.24,.30,-.26,.16,-.41,.08,-.52,.24,.28,.27,-.58,-.35,.11,.13,.17,-.18,-.15,.27,-.29,.06,-.29,.27,.24  fega
-.01,-.34,.50,-.15,.70,-.55,.53,-.06,.02,.07,.80,.42,-.32,-.12,-.08,-.11,-.23,-.29,.36,-.56,-.03,-.06,.18  bufi
.10,-.04,.18,.24,.40,-.45,.50,-.13,.09,.06,.50,-.15,-.14,.24,.16,-.50,-.49,.09,-.30,-.33,-.40,.04,.09  Rab
-.29,-.66,.13,-.76,.08,-.08,.03,-.21,-.48,-.26,.29,.68,-.19,-.52,-.30,.62,.57,-.50,.61,.05,.61,-.22,-.32  dil
-.29,-.66,.13,-.76,.08,-.08,.03,-.21,-.48,-.26,.29,.68,-.19,-.63,-.30,.52,.43,-.74,.79,-.13,.51,-.30,-.27  pizar
succ: -.63 | -.30
q: -.01,-.34,.50,-.15,.70,-.55,.53,-.06,.02,.07,.80,.42,-.32,-.12,-.08,-.11,-.23,-.29,.36,-.56,-.03,-.06,.18 | bufi
succ: .36 | -.56

.25,-.47,.33,.00,.02 = kepu
.61,-.26,-.17,-.22,.34 = Bod
.22,-.06,-.05,-.22,.10 = Kogu
.22,-.06,-.05,-.38,.10 = dedop
.44,-.69,-.50,.12,.03 = num
.44,.12,-.07,-.48,.31 = bafat
q: .22,-.06,-.05,-.22,.10 | Kogu
q: .61,-.26,-.17,-.22,.34 | Bod
succ: .61 | -.26
q: .25,-.47,.33,.00,.02 | kepu

-.32,.32,-.04,-.13,.64,-.01  Mak
-.08,-.34,-.32,.09,-.10,-.90  sem
-.60,-.52,.71,-.80,.28,-.57  Tolon
-.12,-.02,-.02,.05,.13,.11  mido
-.14,-.44,.13,.18,-.23,-.33  Lobaf
-.08,.37,-.53,.09,-.10,-.80  zused
.65,.37,-.53,.09,-.10,-.90  Dulem
q: -.08,.37,-.53,.09,-.10,-.80 | zused
q: -.08,-.34,-.32,.09,-.10,-.90 | sem
succ: .32 | -.04
succ: .64 | -.01

.13,.14,.37,.25,-.09,-.85,-.25,.29,.32 = tekek
.34,.03,.12,.28,.79,-.25,.10,-.31,.54 = Muk
-.65,-.36,-.48,-.39,-.27,-.38,.06,.34,-.15 = gog
-.48,-.24,-.15,.37,-.23,-.70,.56,.04,-.39 = kosip
-.24,-.76,.07,.46,-.03,.00,.49,.44,-.27 = Pep
q: -.24,-.76,.07,.46,-.03,.00,.49,.44,-.27 | Pep
q: -.65,-.36,-.48,-.39,-.27,-.38,.06,.34,-.15 | gog
succ: .12 | .28

-.19,-.79,-.33,.50 : taka
.04,.49,.17,-.09 : kiv
-.20,-.79,-.33,.10 : biso
succ: .49 | .17
succ: .17 | -.09
succ: -.20 | -.79

.09,-.04,.06,-.06,.05,-.03,.01,.13,-.03,.03,.09,.24,.05,.03,.04,-.06,.04,.11,.11,.05,.04,.02,-.06,.06,.23,.19,.15,.04,-.02,-.07,.04,-.03,.05,-.08,.15,-.02,.07,-.02,.26,.02,-.06,-.01,-.03,-.01,-.02,.02,-.14,-.07,.04,.03,.11,.00,.14,.08,.05,-.10  melal
.51,.54,.04,.04,.54,-.32,.25,.33,-.27,.04,.07,-.47,-.12,.45,-.17,-.08,-.12,.24,.24,-.09,.52,-.22,-.11,.42,-.48,-.47,.31,-.04,-.22,-.17,-.33,-.18,.40,-.25,-.35,-.32,-.26,-.16,-.53,.52,.18,.14,.58,-.32,-.28,-.19,.63,.28,.61,.41,.37,-.26,.36,.16,-.17,.01  rupin
.09,-.04,.06,-.06,.05,-.03,.01,.13,-.03,.03,.09,.24,.05,.03,.04,-.06,.04,.11,.11,.05,.04,.02,-.06,.06,.23,.19,.15,.04,-.02,-.07,.04,-.03,.05,-.08,.15,-.02,.07,-.02,.26,.02,-.06,-.01,-.03,-.01,.13,.05,-.40,-.22,-.46,-.25,-.30,.12,-.37,-.07,.05,.02  Mag
.37,.68,.01,.08,.73,-.48,.26,.24,-.29,.07,-.03,-.26,-.23,.70,-.02,-.05,-.28,.29,.18,-.30,.43,-.35,-.14,.51,-.33,-.34,.20,-.18,-.36,-.10,-.31,-.28,.62,-.36,-.20,-.29,-.36,-.25,-.37,.69,.12,.09,.85,-.27,-.33,-.43,.50,.21,.73,.64,.32,-.32,.19,.26,-.36,.09  livo
q: .51,.54,.04,.04,.54,-.32,.25,.33,-.27,.04,.07,-.47,-.12,.45,-.17,-.08,-.12,.24,.24,-.09,.52,-.22,-.11,.42,-.48,-.47,.31,-.04,-.22,-.17,-.33,-.18,.40,-.25,-.35,-.32,-.26,-.16,-.53,.52,.18,.14,.58,-.32,-.28,-.19,.63,.28,.61,.41,.37,-.26,.36,.16,-.17,.01 | rupin
succ: .61 | .41
succ: .85 | -.27
succ: .63 | .28

-.44,.66,-.76,.29,-.21,.13,-.65,.27,.85,.87,.01,.22,.41,-.02,.67,.82,.05,-.51,-.35,.31,.09,-.77,-.17,.70,.72,-.32,-.50,-.39,-.49,.70,.51,.77,.53,.27 = suri
-.06,.00,.18,.06,.18,.15,.19,-.14,-.11,-.10,-.13,.06,.06,.17,-.14,-.12,-.11,-.04,.01,.09,-.02,.07,.18,-.09,-.14,-.01,.15,-.03,.20,-.13,-.13,-.08,.02,-.15 = padef
.00,-.04,.00,-.03,-.03,-.04,.00,-.02,-.05,-.05,-.01,-.02,-.04,-.04,-.04,-.05,-.02,.00,-.02,-.04,-.04,.00,-.04,-.04,-.04,-.02,.00,.02,-.02,-.05,-.04,-.04,-.04,-.01 = bidi
q: -.44,.66,-.76,.29,-.21,.13,-.65,.27,.85,.87,.01,.22,.41,-.02,.67,.82,.05,-.51,-.35,.31,.09,-.77,-.17,.70,.72,-.32,-.50,-.39,-.49,.70,.51,.77,.53,.27 | suri
q: .00,-.04,.00,-.03,-.03,-.04,.00,-.02,-.05,-.05,-.01,-.02,-.04,-.04,-.04,-.05,-.02,.00,-.02,-.04,-.04,.00,-.04,-.04,-.04,-.02,.00,.02,-.02,-.05,-.04,-.04,-.04,-.01 | bidi
succ: -.49 | .70

-.45,-.28,-.10,-.58,-.32,.44,.03,.39,-.16,.48,-.10,-.54,-.58,.54,-.65,-.51,-.06,-.10,-.08,-.41,-.44,.30,.20,.61  Fud
-.01,-.69,-.55,.34,.41,-.31,-.36,-.22,.61,-.42,.66,-.63,-.30,.67,-.25,-.31,.48,-.57,.64,.04,-.64,.04,-.14,-.13  Gapo
.08,.33,-.59,.62,-.07,-.28,.65,.14,-.34,-.11,.03,.27,.32,.13,-.61,.29,.11,.62,.17,.66,-.31,.17,.65,-.64  kibim
-.16,-.06,-.63,-.32,-.05,-.37,-.09,.24,.69,-.66,-.46,.00,-.27,-.15,.03,-.25,-.59,.17,.68,-.50,-.64,.66,-.05,.01  puvug
succ: -.15 | .03
q: .08,.33,-.59,.62,-.07,-.28,.65,.14,-.34,-.11,.03,.27,.32,.13,-.61,.29,.11,.62,.17,.66,-.31,.17,.65,-.64 | kibim
q: -.45,-.28,-.10,-.58,-.32,.44,.03,.39,-.16,.48,-.10,-.54,-.58,.54,-.65,-.51,-.06,-.10,-.08,-.41,-.44,.30,.20,.61 | Fud
q: -.01,-.69,-.55,.34,.41,-.31,-.36,-.22,.61,-.42,.66,-.63,-.30,.67,-.25,-.31,.48,-.57,.64,.04,-.64,.04,-.14,-.13 | Gapo
succ: -.54 | -.58

-.65,-.53,-.03,.21,-.06,.15,.56,.44,-.30,-.51,.75,.40 -> vol
.47,.85,-.21,.08,.23,-.01,-.04,.26,-.21,-.02,.18,.27 -> lar
.28,.72,-.23,.20,.25,.05,.15,.35,-.24,-.21,-.10,-.22 -> vodo
succ: -.03 | .21
q: .28,.72,-.23,.20,.25,.05,.15,.35,-.24,-.21,-.10,-.22 | vodo
succ: -.04 | .26

-.08,-.32,-.34,.06,-.23,-.82,.11 : revu
.03,.27,.25,-.03,.28,.40,-.15 : faf
.04,.00,-.08,-.05,.05,-.36,.05 : Gomop
.03,-.12,-.41,.19,-.19,-.60,.26 : kodiz
.04,.00,-.08,-.05,.05,-.36,-.25 : Melo
-.02,-.25,.01,-.18,-.17,-.32,-.10 : ped
succ: .28 | .40
succ: -.17 | -.32
q: .04,.00,-.08,-.05,.05,-.36,-.25 | Melo

